Here is a table of points, one per row:
[ 1.44  1.09  1.31  0.48  0.94 -0.55  0.04 -0.47  0.32 -1.87 -2.12  1.12 -0.37  1.    0.55  1.22  0.88  0.29 -0.73 -0.32 -0.5  -0.67 -0.14  0.5 ]
[ 0.69 -0.59  0.04  0.48 -1.43  1.19 -0.73  0.57  0.67 -0.22  0.23 -1.65 -0.82  0.29 -1.23  1.57  0.37  1.29 -0.46 -0.39 -1.39 -2.07 -0.73  0.21]
[ 0.36 -1.01 -0.16 -0.8   0.33 -1.7  -1.03 -0.36  2.45  1.21  0.43 -0.53  0.59  0.51  0.11 -0.66  0.87 -1.32 -1.71 -0.45 -1.54  0.77  0.82  0.17]
[-1.18 -0.33  0.5   0.14  2.35 -0.13 -0.12 -0.33 -0.07  1.45  0.05  0.35  1.81 -1.34 -0.36 -0.35  0.99  0.97 -0.55 -0.62 -0.37 -0.73 -2.24 -0.35]
[ 0.2  -1.34 -0.29 -0.14 -0.93 -1.14  1.17 -0.52 -1.68  0.15  1.33 -0.82 -0.35 -1.27 -1.98  0.42  0.98  0.9   0.   -1.65 -0.88  0.28  1.17  0.57]
[ 1.11 -1.88 -0.72 -0.54  1.04  0.25  0.48 -0.03  0.16  0.22 -0.91  0.13 -1.71 -0.44  0.24  0.81 -0.12  0.58  1.15 -0.26  1.47 -0.16 -0.39 -0.38]
[-0.33  0.71  0.96 -1.02  0.16 -0.69 -0.92  0.22  0.    0.4   0.84 -0.03  0.3   0.01  0.55  0.45  0.22  0.37  1.09 -1.71  1.09  0.39  0.6  -2.78]
[ 0.44 -0.69 -0.84 -1.64 -1.16 -1.15 -0.6   0.15 -1.59  0.22 -0.24  1.65 -1.03 -0.22  0.71  0.16  1.4  -0.97  0.12  0.52  1.2   1.   -1.12  2.81]
[-1.99  0.48 -0.56  1.21  0.21 -0.37 -0.38 -0.23  0.97  0.21  0.2  -1.38 -0.17 -1.45  1.12  0.99  0.23  0.12 -0.4   0.22 -1.61  0.05 -0.29  0.64]
[ 0.21 -0.21  0.29 -1.47  1.76 -0.34  1.33 -0.98 -1.01 -0.61  0.62 -0.89 -0.57 -0.08  0.68 -0.94 -0.04 -1.21 -0.1  -0.19 -2.26 -0.74  0.36  0.84]
[-0.74 -0.97  1.26  0.65 -0.36 -0.81  0.1   2.11  1.97  2.13 -0.52  0.69  0.19 -0.7  -0.76 -1.47 -0.15  0.62  0.38  0.06  0.86 -1.03  0.43  1.96]
[-0.13 -0.55 -0.43  1.01  0.08 -1.47  0.05  2.21 -0.26 -0.26  1.42  0.01 -0.22 -0.03  1.19  0.09  0.23  1.31 -0.46  0.95  1.66 -0.17  0.36 -0.37]
[ 1.2   0.69  1.97 -0.81  0.06  1.17  0.2   0.66  0.47  0.03 -1.61 -1.    1.02 -1.4   0.21  0.59  1.52 -0.73  1.    1.23  0.47 -1.15  0.6   0.38]
[-0.36 -1.39 -0.25 -1.57 -0.84  2.27 -0.03 -0.86  0.84 -0.88 -0.14  0.64  1.37  0.12 -0.17 -1.11 -0.38  1.64 -0.31 -0.27  1.35 -0.18  0.04 -1.41]
[ 0.74  2.1  -1.87  0.03  1.21  0.94 -0.9   0.25  0.15 -0.54  1.26  0.55  0.26 -2.4   0.44  0.54  0.64  0.12  1.85  1.09 -0.34  1.44  0.58  0.  ]
[-1.32 -0.05 -1.14  0.64  0.07  0.87  1.12 -0.14 -0.04 -0.19  1.19  2.14  1.01  1.62 -2.05  1.66  0.09 -1.3  -0.36  1.83 -0.17 -1.5  -0.69  0.5 ]
[ 1.67  0.42 -0.77  0.93  0.42  0.06 -1.15 -1.28 -0.96  1.51  0.15 -0.35  0.37  0.77 -0.91  0.23 -2.17 -0.11 -0.91 -1.81  0.38  0.92  0.06  1.12]
[ 1.66 -0.58 -0.61  0.21  1.62 -0.19  0.59 -1.19  0.26  1.2   1.06  0.1   1.08  1.49 -0.05 -0.25  0.44 -0.79 -0.62  1.03  1.44 -0.31  0.34 -0.2 ]
[-0.75  1.98 -0.95  0.65  0.23 -1.48  1.61  1.06  0.77 -1.87 -1.24  0.92  0.77  1.02 -0.87  0.65  0.55  0.7   0.12 -1.99  0.52 -0.09  2.02  0.54]
[ 0.59  0.39 -0.04  0.93 -1.57  0.76  1.66  0.83  0.95 -0.44  0.53 -0.7   0.28  1.71  1.09 -2.4  -0.76  0.66  0.71  0.55 -0.14  0.69 -0.71  1.14]
[-0.6  -2.64 -1.65  1.81  1.25  0.88  0.25  0.66 -0.96 -0.65 -1.65  0.22 -0.7   0.86  0.3   0.4  -0.41 -0.13 -0.33  0.06 -0.98  0.82  0.86 -0.42]
[-1.82 -0.45 -0.27 -0.15  1.2   1.2   1.14 -0.08  0.6  -0.18 -0.51 -1.44  0.85 -0.41 -1.22 -0.32  0.52 -0.4   2.1   0.19  0.28  1.95 -1.02  0.53]
[-0.66 -0.29  0.45  1.06 -0.59  0.72 -0.13 -0.07 -0.49  0.31 -0.73  1.04 -1.21 -1.63  1.02  0.75 -0.93 -0.82 -0.69  0.43  0.55  0.36 -1.21 -0.47]
[ 0.48 -0.65  1.71  0.72 -0.02 -0.53 -0.77 -1.11 -0.13 -1.66  0.05 -0.49  1.87 -0.33 -0.1   0.38 -1.45  0.72 -0.22  0.58  0.48 -0.84  0.61 -0.23]
[ 0.48 -0.16 -1.52  0.81 -0.74 -0.09 -1.82  0.09 -0.79 -0.12  0.58  0.07 -0.42 -0.15 -0.12 -0.97  1.68  0.98  1.83 -1.32 -0.28 -1.09  0.15 -0.29]
[ 0.45  0.89 -0.72 -0.02  0.2  -0.07 -0.33 -0.53  1.99 -1.55 -0.41  0.04 -1.63 -2.37 -0.81 -0.67 -0.39  0.04 -3.22  0.06  1.29 -0.09 -0.36  0.09]
[-2.35  1.5   0.96 -1.23  1.01 -0.36  0.34 -1.12  0.36  1.05  1.05  1.32 -1.75  1.31  0.9   1.05 -0.56  1.88  0.18  0.02  0.28 -0.63  0.17 -0.06]
[ 0.77  1.91  0.2   1.68 -0.95  1.3   2.08 -0.95 -1.03  2.62 -1.05 -0.69 -0.89  0.27 -0.19 -0.6   1.69 -0.51 -0.95 -0.42  0.45  1.18  0.31 -1.15]
[ 0.27 -0.18 -0.17 -0.53  0.82  1.25 -0.5   0.5   0.5  -0.78  0.54  0.53 -1.48 -0.13 -0.52 -2.27 -0.82 -0.51  0.38 -0.39 -0.96  0.35  2.41  0.48]
[-0.22 -0.34 -0.08  1.03 -0.02 -1.11 -0.65 -1.24  0.29  1.03 -0.71 -1.11  1.1   0.6   2.14  0.69 -0.74 -0.11  0.96  1.35  0.24  0.28  1.84  0.68]
[ 0.64  0.41  0.99  1.05  0.78  0.62 -1.9  -0.11  0.89 -0.52  1.08  1.05 -1.4   2.13  0.1  -0.89  0.99  0.51  0.5   0.77 -1.29  1.02 -1.33 -0.65]
[ 0.96 -0.2   0.86  0.67  0.71 -1.   -0.36  0.83 -0.25  0.25 -2.01  0.02 -0.21  0.05 -0.54 -0.13 -1.55 -0.61  1.9  -1.17 -0.64 -0.27 -2.07 -0.52]
[ 1.15  0.97  0.01  0.61 -0.53 -1.49  0.79  1.4  -0.6  -0.58  0.51  0.96  1.21 -0.67 -1.08 -0.91  0.12 -1.31 -0.12  1.53 -0.48 -0.8   0.07 -2.31]
[-1.21 -0.19 -0.97 -2.05 -1.84 -0.98 -1.41 -0.15  0.46 -0.47 -2.27 -0.66  0.46  1.34 -1.03  0.31  1.42 -0.3  -0.59  1.   -0.57  2.08 -0.37 -0.83]
[ 0.66 -0.47  1.36  0.44  0.03  0.23 -0.38 -0.16  0.   -0.84  1.61 -1.53 -0.24  0.46 -0.71  2.31  0.54  0.16 -0.28  0.26  1.79  1.35  0.32  0.56]
[ 1.31 -0.21  0.05 -1.18 -1.06  0.63  0.77 -1.08  0.52  1.37 -0.23  0.87 -1.14 -0.71 -0.61  0.49 -1.23  0.58  1.05  1.82 -1.1  -0.88  1.37 -0.07]
[ 1.    0.84 -1.75 -1.73 -0.41  0.76  1.21  2.21  1.    0.22  1.24 -1.69 -0.22  0.86  1.17  1.42 -1.38 -0.79 -0.21 -0.95 -0.43 -0.52 -1.64 -0.31]
[-0.97  0.59 -0.12  1.03 -2.03 -1.31 -0.13 -1.43  0.31  0.01  0.46 -0.13 -0.56 -0.75 -0.88 -0.29 -1.82  0.12  0.82  0.35 -0.37  0.96 -0.91 -0.49]
[ 0.49 -0.41  0.68 -1.23  0.48 -1.75  2.24 -0.52 -1.32 -0.91  0.22 -0.47  0.25 -0.19  0.17 -0.96 -0.49  2.01 -0.65  1.09 -0.37  0.74 -1.61 -0.29]
[-1.56 -0.92  1.55  0.97 -0.7   0.77  0.17  0.35 -0.82 -0.56  0.66 -0.67 -1.22  0.46  1.21 -0.69  1.54 -1.2  -1.08 -0.3   0.04 -0.84  0.51 -0.92]
[-1.21 -0.59 -0.21 -0.55 -0.19 -0.73  0.03 -1.18  0.38 -0.47  0.28  0.31 -0.64  0.    0.03 -0.49 -0.78 -3.2   0.95 -1.12  1.65 -1.46  0.24 -1.17]
[ 0.41 -0.03 -1.67 -0.14 -1.09  0.78 -0.34 -0.82 -0.5   0.69 -0.82  1.48  1.74 -0.62  2.43 -0.06  0.81  0.92 -0.39 -1.02 -1.07 -1.18  0.03 -0.27]
[-0.16  0.8   1.5  -0.02 -1.05  1.18 -0.24 -0.86 -0.65 -1.48  0.86  0.53  1.33 -0.25  0.86 -0.29 -0.29 -1.15  0.43 -1.8   0.3   0.26 -0.83  2.12]
[-1.44  1.88 -0.76 -1.27  0.52  0.63 -2.28  1.29 -3.07  0.29 -1.5  -2.28  0.06  0.97 -0.96 -1.4  -0.83  0.12 -0.93  1.56  1.15 -1.53  0.39  0.74]
[-0.37 -0.35  1.88 -1.16  0.03  0.97 -0.3   2.44 -1.11  1.06  0.21  1.8   1.03 -0.3  -0.08  0.92 -1.41 -0.13 -1.28 -0.37 -1.16  2.05  1.02 -0.66]
Along one direction, these points spread out more than along any other. Take the direction at right angles to it along which they spread out most. Go by this last direction. Where along it does each point below lie, from 0 to 99? The average is 50, and the first point in the table lies past the average. One standard deviation of the points above along it is 16.
[ 0.64  0.41  0.99  1.05  0.78  0.62 -1.9  -0.11  0.89 -0.52  1.08  1.05 -1.4   2.13  0.1  -0.89  0.99  0.51  0.5   0.77 -1.29  1.02 -1.33 -0.65] -> 42
[-1.82 -0.45 -0.27 -0.15  1.2   1.2   1.14 -0.08  0.6  -0.18 -0.51 -1.44  0.85 -0.41 -1.22 -0.32  0.52 -0.4   2.1   0.19  0.28  1.95 -1.02  0.53] -> 40
[ 1.67  0.42 -0.77  0.93  0.42  0.06 -1.15 -1.28 -0.96  1.51  0.15 -0.35  0.37  0.77 -0.91  0.23 -2.17 -0.11 -0.91 -1.81  0.38  0.92  0.06  1.12] -> 26
[ 0.77  1.91  0.2   1.68 -0.95  1.3   2.08 -0.95 -1.03  2.62 -1.05 -0.69 -0.89  0.27 -0.19 -0.6   1.69 -0.51 -0.95 -0.42  0.45  1.18  0.31 -1.15] -> 29
[-0.66 -0.29  0.45  1.06 -0.59  0.72 -0.13 -0.07 -0.49  0.31 -0.73  1.04 -1.21 -1.63  1.02  0.75 -0.93 -0.82 -0.69  0.43  0.55  0.36 -1.21 -0.47] -> 53
[-0.6  -2.64 -1.65  1.81  1.25  0.88  0.25  0.66 -0.96 -0.65 -1.65  0.22 -0.7   0.86  0.3   0.4  -0.41 -0.13 -0.33  0.06 -0.98  0.82  0.86 -0.42] -> 28
[ 0.44 -0.69 -0.84 -1.64 -1.16 -1.15 -0.6   0.15 -1.59  0.22 -0.24  1.65 -1.03 -0.22  0.71  0.16  1.4  -0.97  0.12  0.52  1.2   1.   -1.12  2.81] -> 31
[-0.33  0.71  0.96 -1.02  0.16 -0.69 -0.92  0.22  0.    0.4   0.84 -0.03  0.3   0.01  0.55  0.45  0.22  0.37  1.09 -1.71  1.09  0.39  0.6  -2.78] -> 68
[ 0.49 -0.41  0.68 -1.23  0.48 -1.75  2.24 -0.52 -1.32 -0.91  0.22 -0.47  0.25 -0.19  0.17 -0.96 -0.49  2.01 -0.65  1.09 -0.37  0.74 -1.61 -0.29] -> 67
[ 1.66 -0.58 -0.61  0.21  1.62 -0.19  0.59 -1.19  0.26  1.2   1.06  0.1   1.08  1.49 -0.05 -0.25  0.44 -0.79 -0.62  1.03  1.44 -0.31  0.34 -0.2 ] -> 57
[-2.35  1.5   0.96 -1.23  1.01 -0.36  0.34 -1.12  0.36  1.05  1.05  1.32 -1.75  1.31  0.9   1.05 -0.56  1.88  0.18  0.02  0.28 -0.63  0.17 -0.06] -> 69
[-1.99  0.48 -0.56  1.21  0.21 -0.37 -0.38 -0.23  0.97  0.21  0.2  -1.38 -0.17 -1.45  1.12  0.99  0.23  0.12 -0.4   0.22 -1.61  0.05 -0.29  0.64] -> 36
